In the rows, zero is written as 128.
One turn or mirror swaps these rows in pairs. Which row does each one swap with?
kamu: [109 140 126 123 125 164 106 130 105 103  92 107 141 110 123 124 126 123
 140 147 135 126 134 121 151 119 102]
Piv: [ 88 135 135 136 104 131 121 135 140  94 105 116 113 114 156  91 121 145
 165 111 107 148 153 135 152 126  96]
boru: [121 141 109 149 117 113 114 163 170 113 125 133 142 128 141 114 109 102
 111 101 138 147 146 122 140 155 149]
Sipe: [121 145 109 145 114 111 119 164 163 113 120 143 143 134 145 114 113 101
 110 100 141 133 148 117 144 158 148]
Neza: [101 139 147 163 141 149 126 126 154 111 123 148 146 127 134  93 104 142
 142 141 160 134 138 134 134 153 109]
guliz: [117 184 146 163 115 146 111 124 168 107 148 120 140 126 134  91 123 143
 114 124 110 130 156 151 122 106 118]
Simu: [115 142 117 142 117 106 126 169 169 112 127 131 145 126 132 128 113 104
 112  97 146 137 142 133 153 145 144]
tulud: [ 99 141 114 139 115 123 104 164 149 109 129 130 131 110 111 157 138 124
 158  90 149 113 142 105 137 105 132]
Dol: [131 184 156 157 114 144 114 129 167 100 143 121 132 124 136  94 114 138
 104 119 106 130 151 144 126 107 120]
sol: [107 177 164 161 122 147 103 137 163 116 123 146 138 148 133 124 158 136
 135 151 140 109 151 120 126 114 106]
famo: [116 168 109 142 110 122 121 135 127 119 143 133 124 139 174  98  96 110
 109 140 111 146 142 125 125 109 128]
Niros: [118 177 158 163 124 131  93 144 160 121 116 153 126 158 119 119 138 136
 137 156 122 106 148 103 128 119 112]
lotod: [117 183 158 157 126 146  99 149 151 118 129 152 138 157 132 115 149 131
 134 148 127 105 147  99 127 126 102]
zemi: [ 94 147 148 159 131 157 124 133 158 100 124 147 145 120 133  86 105 142
 142 138 152 133 146 145 137 156 118]
balu: [127 182 166 155 111 139 115 135 165  96 137 123 129 124 146  92 113 134
 109 125 113 134 163 144 120 114 124]
ril: [ 85 144 139 142 102 139 126 143 140  85 107 120 115 117 156  95 117 149
 164 111 101 138 149 134 154 134  99]
pida: [125 140 123 141 121 135 107 173 148 116 136 133 115 118 117 148 133 119
 161  93 160 122 141  97 141 106 133]
tulu: [112 143 128 139 114 126 101 185 136 112 143 134 126 116 117 152 134 120
 159 100 146 113 141  90 136 120 128]
Niloz: [107 164 160 171 131 143  88 145 149 122 134 156 129 147 123 123 146 144
 129 144 140  99 134 120 126 108 107]
nurav: [115 156 105 140  98 108 119 138 132 122 142 131 115 138 169  92 102 113
 117 127 108 145 137 117 130 109 144]
tider: [120 171 158 166 135 151 104 147 156 115 125 155 125 159 131 117 151 138
 134 147 149 106 145 114 136 112 114]
tugil: [ 89 149 140 151 137 153 118 129 160 100 123 150 145 125 136  95  96 145
 142 133 158 125 133 144 137 151 108]
Fofed: [130 154 132 160 112 131 127 139 139  97 137 100 110  96 156 122 101 131
 162  95 128 129 150 120 122 146 139]
zuk: [131 157 122 161 116 139 134 140 136  92 142  97 121  96 151 123 109 132
 165  99 119 126 150 109 128 147 135]
rufit: [ 86 147 133 143 104 135 123 141 137  86 107 119 112 117 161  95 113 146
 167 121 102 143 154 125 159 134 103]
Direb: [ 87 133 136 138 105 132 131 137 137  87 115 124 114 115 154  88 122 152
 164 111 105 143 156 134 152 129 104]
Nezog: [ 87 137 144 147 140 154 126 126 160 105 119 149 139 120 135 100 109 143
 142 129 162 137 135 151 130 141 113]
Sorot: [105 137 129 131 139 160  97 129 100 101 106 109 137 109 127 130 119 133
 135 143 132 132 130 119 152 115  97]
neran: [111 164 110 139  99 109 116 141 138 116 136 132 118 139 170  94  98 113
  99 126 106 138 140 120 134 102 127]
zusik: [108 135 117 142  86 128 103 138 130 109 110 110 139 156 120 106 144 131
 102 123 124 104 138  99 146 115 154]
gal: [128 183 150 154 122 149 112 128 162  98 133 122 130 128 134  89 115 142
 100 120 107 128 155 145 127 106 110]
nasog: [116 150 120 139 116 120 101 167 149 125 143 134 126  97 116 153 133 120
 159 106 143 117 148  99 129  97 130]
tobop: [116 172 161 159 128 148 101 131 158 115 133 150 132 155 120 117 151 145
 137 147 141 106 141 113 134 103 106]
Doki: [113 145 106 152 110 112 112 167 164 108 132 139 149 121 139 117 116 102
 115 103 142 142 142 131 151 154 150]
Lib: [127 153 111 158 112 137 137 141 129  93 143  97 118 100 147 120 118 133
 162  96 121 130 147 110 129 145 143]
vide: [ 96 128 122 129 132 170  96 131 109 100 101 101 135 118 127 124 125 135
 132 137 140 128 131 113 135 110 103]
tuda: [110 157 104 149  99 109 116 138 133 115 138 127 118 136 170  95 100 113
 111 131 101 140 142 135 130 108 130]
niz: [115 134 119 146  79 115 107 129 129 115 119 116 142 147 113 106 139 131
 105 124 124 107 139 107 154 116 156]
guso: [108 144 123 136 117 124 107 163 147 118 137 125 114 107 109 161 125 120
 171 112 143 128 134 105 128 104 133]
bosof: [114 135 120 140  81 118 115 135 138 121 111 115 144 151 117 106 144 132
 109 119 126 102 141 113 158 117 156]
vivu: [129 146 117 138 118 126 105 164 142 116 140 124 122 116 120 157 137 115
 162  96 147 119 139  89 144 114 127]
Mog: [105 130 124 128 136 166 102 135 108 108  98 106 145 111 128 128 122 129
 134 145 142 138 128 121 142 120 103]
ziv: [109 139 123 141 112 130 104 156 148 126 147 126 118 107 116 154 134 122
 165  89 146 117 128 111 131 104 127]
bifit: [108 138 121 143  81 115 112 131 130 111 123 118 145 148 116 106 135 133
 109 125 118  96 145 105 159 110 156]
pum: [130 147 124 134 109 126 102 161 144 127 135 130 119 112 120 149 120 118
 162  89 152 121 129  90 131 118 130]
Tuto: [ 86 142 143 150 139 153 128 127 167  98 119 139 138 127 137  96 104 146
 143 133 156 135 137 146 127 149 115]
pana: [112 162 106 140 101 109 125 135 134 123 138 126 116 143 172  93  99 115
 111 132 109 140 139 121 131 107 129]
Vede: [ 91 133 138 141  97 130 121 134 144  90 106 121 115 115 152  95 118 149
 167  96 105 137 154 140 153 130 105]
keda: [111 137 115 147  87 121 108 124 140 115 107 104 143 148 110 100 143 127
 110 123 120 106 136 111 150 112 154]
Foma: [119 157 106 144 113 112 121 138 132 120 139 132 114 137 172  96  98 116
 104 127 102 142 140 128 135 106 125]
mebun: [114 139 122 134 114 125 112 165 143 124 128 128 117 107 109 145 122 123
 167  97 159 109 137  94 138 111 132]
bam: [111 181 162 161 134 140 100 129 150 119 122 154 138 158 124 122 150 131
 129 146 131 104 140 106 136 114 115]
vev: [ 83 134 134 145 104 133 122 132 133  89 109 121 112 108 162  95 121 149
 169 115 112 142 147 130 148 130 102]
Letiv: [108 137 126 125 138 168 106 131 106 112 102 109 142 114 129 125 119 130
 136 146 144 132 133 119 144 117  96]
mepoz: [131 167 115 151 117 135 124 149 136  99 141  97 125 106 146 122 107 134
 166  89 117 130 142 108 132 155 129]
gumo: [114 158 102 153 101 119 118 136 134 125 145 132 118 133 167  95  94 112
 109 130 106 141 138 123 132 103 133]
Kadaf: [119 139 117 138  80 124 112 124 129 120 107 117 142 144 114 105 133 123
 111 129 125  97 137 115 154 109 154]
vez: [118 182 164 158 129 133  98 143 149 117 121 156 128 147 127 122 147 152
 144 147 129 102 131 106 130 123 111]
dodu: [115 177 161 162 131 139  98 147 151 124 117 151 132 149 125 118 158 130
 123 159 139 113 141 117 133 114 112]
zum: [101 138 128 126 135 162 103 130 106  97 102 104 139 114 127 130 116 134
 134 145 140 125 136 119 145 119  93]
fifu: [ 85 139 140 136 116 136 117 134 143  89 101 120 115 117 161  94 119 148
 163 118 105 137 156 139 148 125  93]
zel: [111 142 124 137 121 129 106 153 140 119 136 130 128 106 109 154 131 113
 168  92 146 121 141  92 141 107 132]
varu: [114 178 149 163 134 144  92 139 140 116 121 163 141 156 124 114 143 141
 129 149 138 113 130  99 124 121 111]
Tume: [119 147 110 150 119 116 119 164 162 113 130 133 137 119 140 123  99 102
 112  99 141 134 139 138 150 152 149]
seba: [110 133 120 140  84 120 113 135 140 118 107 116 148 154 118 105 133 135
 106 124 126  96 139 108 151 118 155]
lis: [ 89 140 134 137 102 133 120 139 133  84 109 121 114 116 154  87 108 147
 165 115 103 142 148 135 145 132  99]
tono: [119 155 118 136 119 125 100 172 145 113 151 131 119 113 114 159 129 121
 162 103 142 108 138 104 137 116 129]
laned: [104 142 120 124 136 163 107 130 109  98  99  95 142 119 121 120 118 125
 137 143 136 131 130 111 140 119 101]
naf: [107 160 107 149  99 115 113 133 141 121 140 129 112 133 166  94  92 119
 111 129 105 144 137 127 140  95 134]
rom: [117 173 157 165 127 144  86 143 155 116 140 156 130 145 116 116 149 144
 142 149 132 105 143 116 130 118 109]

pana is swapped with Piv
pum is swapped with sol
zum is swapped with niz
balu is swapped with Fofed
vide is swapped with zusik
bam is swapped with zel
tulud is swapped with varu
dodu is swapped with mebun
Sipe is swapped with Nezog
Lib is swapped with gal

One turn or mirror swaps these rows in pairs. Which row does each one swap with?
vuniv: [127 114 114 109 102 137 106 144 125 110 149 120 134 105 144 145]
gedo: [147 152 128 157 125 121 159 135 146 143 146 148 141 121 151 109]
zetu: [150 143 142 137 135 108 142 122 105 146 139 111 138 112 113  94]
tus: [146 147 117 121 114 107 130 170 148 155 159 120 138  99 106 123]
zito: [131 139 107 109 114 108 169 145 112  98 139 141 123 108 165 112]
vef: [116 139 131 134 151 122 151 133  93 103 140 104 124 116 139 136]
zek: [135 142 121  90 122 128 145 154 105 139 111 114 165 101 115 123]
biv: [122 138 137 121 148 109 127 150 100 100 119 101 136 127 141 146]
dafeg: [131 131 144 142 148 110 135 146 105  98 131 110 128 138 155 143]
gam: [143 144 120 132 110 111 123 170 135 166 150 105 139 102 109 122]
biti: [133 137 120 142  98  88 135 152 146 146 156 114 135 101 107 125]
vog: [130 136 107 119 113 115 170 164  90 110 138 142 138 115 155 104]
mik: [126 137 100 110 121 106 163 145 107  92 135 135 152 102 159 115]
kevu: [135 134 126 101 114 119 144 136 121 142 125 127 178  88 110 132]
Raz: [144 162 157 121 126 114 130 137 115 145 128 118 150 120  99 107]
livi: [111 124 112 107 153 132 116 138 124 132 157 120 155 137 134 144]
gev: [145 149 132 153 133 128 165 131 148 141 143 142 137 126 152 111]
Zuvip: [105 127 116 104 146 113 125 131 134 126 148 120 163 136 140 153]
Gufi: [121 107 121 133 104 124 114 141 123  92 155 128 129 105 137 142]
Firo: [120 117 119 116 113 145 108 162 115 109 148 112 123 115 143 146]
tusa: [120 135 132 113 156 127 119 145 125 144 142 123 157 146 145 147]
Tik: [141 144 105 107 120 109 170 146 102 103 145 138 132 106 164 109]
zed: [131 146 141 144 127 115 158 125 150 151 145 147 150 128 146 112]
domo: [163 170 138 118 125 107 133 143 121 145 125 122 151 123 105 108]
noder: [129 139 141 154 128 126 159 141 145 140 139 151 154 131 150 101]
mobet: [127 105 134 117 113 138 109 151 122 102 151 122 137 121 138 150]
Rur: [139 143 120 126 109  98 135 170 142 149 151 110 150 105  97 126]
siru: [134 110 117 115 105 140 117 150 124 106 145 115 129 119 148 153]
rodu: [133 136 132 157 130 131 159 149 137 149 143 149 138 136 147 102]
Molo: [125 140 114 113 112 103 174 161  98 103 139 140 151 115 158 107]
Kobuk: [135 153 133 148 118 112 146 133 147 151 157 144 132 125 148  97]
Der: [129 140 135 114 147 121 130 147 111  96 117 118 125 130 147 153]
daref: [134 129 123 100 117 122 150 143 115 157 123 112 164  92 105 133]
ber: [126 137 105 129 108 116 159 152 105  92 131 129 131  93 166 121]
ged: [134 146 113 128 109 103 125 159 153 160 154 114 142  97 114 136]
fab: [151 164 149 124 122 110 147 146 112 130 129 120 140 110 100  94]

tusa is swapped with zek
biti is swapped with Gufi
vuniv is swapped with ged
livi is swapped with daref

One turn or mirror swaps these rows in pairs. Which row does each one swap with?
zela: [144 144  93 151 134 114 118 149 170 153 132  96 129 131 126  74 150 132
 132 108 111 155 124 113  86]
Fum: [143 140 109 155 162 137 160 128 171 148 146 107 126 120 131 117 110 115
 133  95 124 150 152  91 115]
devot: [175 116 115 132 157 144 125 128 143 152 100 160 133  84 159  88 155 120
 138 152  95 154 129  85  99]
Ligan: [153 135 106 124 133 136 119 127 141 135 105  90 123 105 102 100 132 131
 114 147 124 125 115 115  94]
dop: [155 160 107 131 145 126  92 128 145 156 136 112 134 116 115 115 136 130
 147 118 121 120 144 124  86]
bor: [160 133 115 113 146 133 131 133 122 140 108 112 140 102 117 123 118 129
 114 142 128 105 129 113 102]
dasu: [149 114 128 130 157 131 143 105 145  87 123 113 126  75 148 102 143 133
 134 136 101 163 135 112 116]
Siku: [133 116 132 107 117 122 143 137 126 123 116 145 136  94 156  97 122 127
 114 157 123 153 118 102 131]
tifo: [142 129 108 161 162 140 170 128 168 143 144 102 122 119 135 116 108 121
 128 110 116 154 148  95 118]
Palav: [125 137 103 127 154 124 154 122 166 158 138 124 142 124 132 113 100 120
 135 115 143 138 155  96 125]
dumep: [162 146 112 102 158 133 114 138 106 149 127 133 140 101 147 124 123 134
 119 130 128 113 127 115 100]
bisat: [135 116 132 110 120 132 139 138 125 125 118 143 136  90 152  99 128 133
 113 160 123 158 114 100 133]
zona: [175 126 124 168 147 156 142 142 157 129 111 126 127  91 141 100 141 120
 127 136  74 152 118  96 110]
bek: [127 143 106 131 155 128 151 126 164 165 143 123 142 123 131 117 106 115
 141 111 140 143 160  90 122]
Piza: [133 118 139 146 150  83 102 134 158 148 138 129 152 121 165  95 154 137
 152 132 105 151 142 114 108]
nilot: [133 138 107 132 157 125 158 122 165 165 141 127 142 126 131 111  98 120
 136 111 141 142 149  86 121]
tis: [154 130 136 175 148 127 138 113 161 157 113 131 120  98 127 112 118 116
 133 155 120 133 137  86 131]
Motob: [153 127 109 127 144 150 126 156 144 135 160 150 113 120 155  98 132 104
 139  92 110 176 134 107  81]
likud: [121 109 124 142 119 126 125 132 135 116 124 113 100 105 148  83 135 143
 104 141 108 161 101  96 113]
rusog: [156 121 115 156 140 170 126 141 159 123 143 133 106 115 150 102 122 101
 136  99 100 175 134 100  85]
bisit: [166 118  95 121 167 125 110 118 143 154 112 162 140  96 157  80 162 122
 127 129  96 151 135  86  95]
Vufiv: [160 130 118 117 139 139 121 131 125 139 106 104 141 103 118 117 116 132
 120 144 128 105 119 112 104]
Nalu: [140 135 105 100 146 126 132 145 120 149 159 153 139 118 166 113 125 128
 133  93 119 155 142 114  98]
kom: [169 129 118 175 147 158 157 140 155 129 113 108 130  94 133  92 144 120
 120 128  88 152 124  98 107]
fola: [153 141  91 122 128 132 120 134 156 140 109  92 116 114 105  94 136 122
 116 134 122 129 113 108  82]
zis: [152 137 101 119 127 134 115 135 151 135 105  93 122 111 101 103 138 130
 113 133 124 128 116 114  82]
Fosob: [135 100 147 149 161 101 114 129 152 125 139 123 156 110 173  93 144 124
 151 144  99 150 134 108 115]
Gelag: [147 131 103 126 138 144 129 146 145 137 158 148 113 119 156 100 134 105
 134  83 106 174 140 107  77]
nogor: [170 121 113 135 162 136 120 119 149 152 110 167 146  84 152 100 162 122
 138 143  89 149 135  90 100]
bul: [138 120 121 147 141  89 102 140 166 153 143 129 153 130 155  88 153 132
 160 122  98 152 133 117 101]
puf: [138 141 111 104 146 128 127 148 122 150 157 151 141 121 169 113 126 130
 133  90 123 160 144 109  94]
Pup: [130 108 130 131 125 128 130 140 124 111 122 124 113  95 151  81 135 134
 105 153 103 165 106 101 116]
duz: [130 107 128 138 121 125 126 137 131 112 126 120 104  99 150  80 131 138
 104 150 104 162 104 113 117]
Muto: [178 118 118 147 156 133 133 125 151 148 105 156 140  84 158  94 154 126
 135 143  76 147 123  91 105]
nosu: [128 120 139 146 150  92 104 140 153 142 150 130 153 134 157  90 153 142
 153 117 107 150 136 114 107]
zuzum: [150 110 140 136 155 125 138 110 146  89 130 104 137  83 157 100 147 130
 133 143  97 153 131 108 111]
fumus: [136 105 146 152 155  96 112 135 148 122 137 127 164 118 165  91 145 122
 148 134 106 154 139 118 115]
nagob: [155 123 107 130 143 154 129 151 142 133 157 140 112 112 144 103 130 106
 142  88 107 180 141 109  74]
guv: [137 140 100 144 132 103 108 141 174 160 139 107 129 141 138  80 149 135
 140 111  98 163 126 109  89]
bos: [149 141 115 154 146 125 155 101 164 159 120 134 123  98 133 109 123 128
 129 148 119 143 143  74 141]
gugev: [149 139 130 165 150 127 154 110 162 152 120 125 120  95 133 109 118 120
 128 153 120 140 141  81 142]
laro: [137 113 118 147 127 123 104 132 145 134 134 108  91 125 135  77 133 139
 105 134 109 165 101 106  97]
negel: [151 124  96 105 148  95 122 117 147 132 148 117 116 115 143 102 171 115
 133 100 125 166 145  95  89]
bidu: [122 123 129 118 119 125 142 129 138 131 115 147 145  91 153 100 123 124
 120 164 126 152 125  97 137]
posak: [159 116 126 163 138 169 127 133 159 117 127 133 108  97 134  97 122  90
 139 137 110 167 129  97  97]
Vima: [156 138 124 105 161 115 127 141 109 144 128 134 149 112 148 130 113 142
 120 128 126 120 127 114  94]
vorid: [153 115  96 107 165 101 114 113 155 145 134 134 127 115 156  83 168 117
 129 106 109 168 143  85  92]
gatuv: [153 151 106 143 150 126  88 119 151 167 135 121 129 120 118 112 130 132
 151 117 120 121 145 120  88]
derot: [136 125 112 153 146 117  94 125 142 149 147 108  92 133 140  82 134 142
 111 105 111 151 120 108  91]
nar: [156 124  90 104 155 102 117 119 162 139 148 125 117 105 145  90 168 119
 133 100 117 165 144  89  91]
Nifus: [152 138 122 117 149 135 126 134 121 142 105 106 138  96 116 121 119 135
 115 148 126 110 123 110 106]
boli: [124 119 110 105 129 130 144 126 153 153 125 148 154 110 141 109 110 118
 134 139 136 148 152  91 140]
zofeb: [146 132 117 162 161 143 168 131 168 137 143  97 123 117 130 109 109 118
 125 104 106 148 145 101 119]
karav: [161 159 119 134 143 133  97 129 136 147 131 115 143 109 121 121 129 132
 158 129 119 118 145 129  92]
zita: [152 143 111 103 156 120 121 146 117 160 155 148 143 113 159 120 125 131
 129  95 118 144 145 118  94]
goro: [163 155 118 129 141 116  97 133 139 147 134 109 141 115 119 123 134 134
 153 123 120 118 145 130  90]
movig: [153 120 106 136 146 162 126 149 143 127 151 138 110 106 142  98 130  97
 137 101 105 186 137 111  85]
Fomip: [146 143 121 158 147 115 146 108 161 167 123 133 118 102 133 105 125 125
 127 144 124 141 144  73 142]
rud: [119 116 123 147 128 120 116 132 133 119 125 110  96 115 152  79 137 136
  95 127 109 164 105  99 104]
ras: [138 132 101 121 142 140 126 153 139 137 160 146 121 119 160  99 134 112
 136  84 107 179 145 103  80]
Gafiv: [120 133 131 119 135 120 148 121 156 153 135 141 150 115 143 102 107 113
 132 136 143 151 151  96 140]
vabid: [125 109 132 134 120 133 123 132 133 118 124 121 105 111 155  73 133 140
 100 145 105 160 104 106 114]
lati: [147 102 139 136 163 123 123 120 146  90 123 117 149  92 161  99 151 120
 141 142  98 155 129 112 112]
dafes: [165 118 105 111 167 121 105 120 154 155 119 161 140  94 154  85 164 118
 133 121  95 151 134  86  87]

duz is swapped with Gelag
dumep is swapped with Gafiv
negel is swapped with dasu
goro is swapped with bos
bul is swapped with Muto
posak is swapped with derot
bidu is swapped with zita
bek is swapped with Nifus
gatuv is swapped with tis

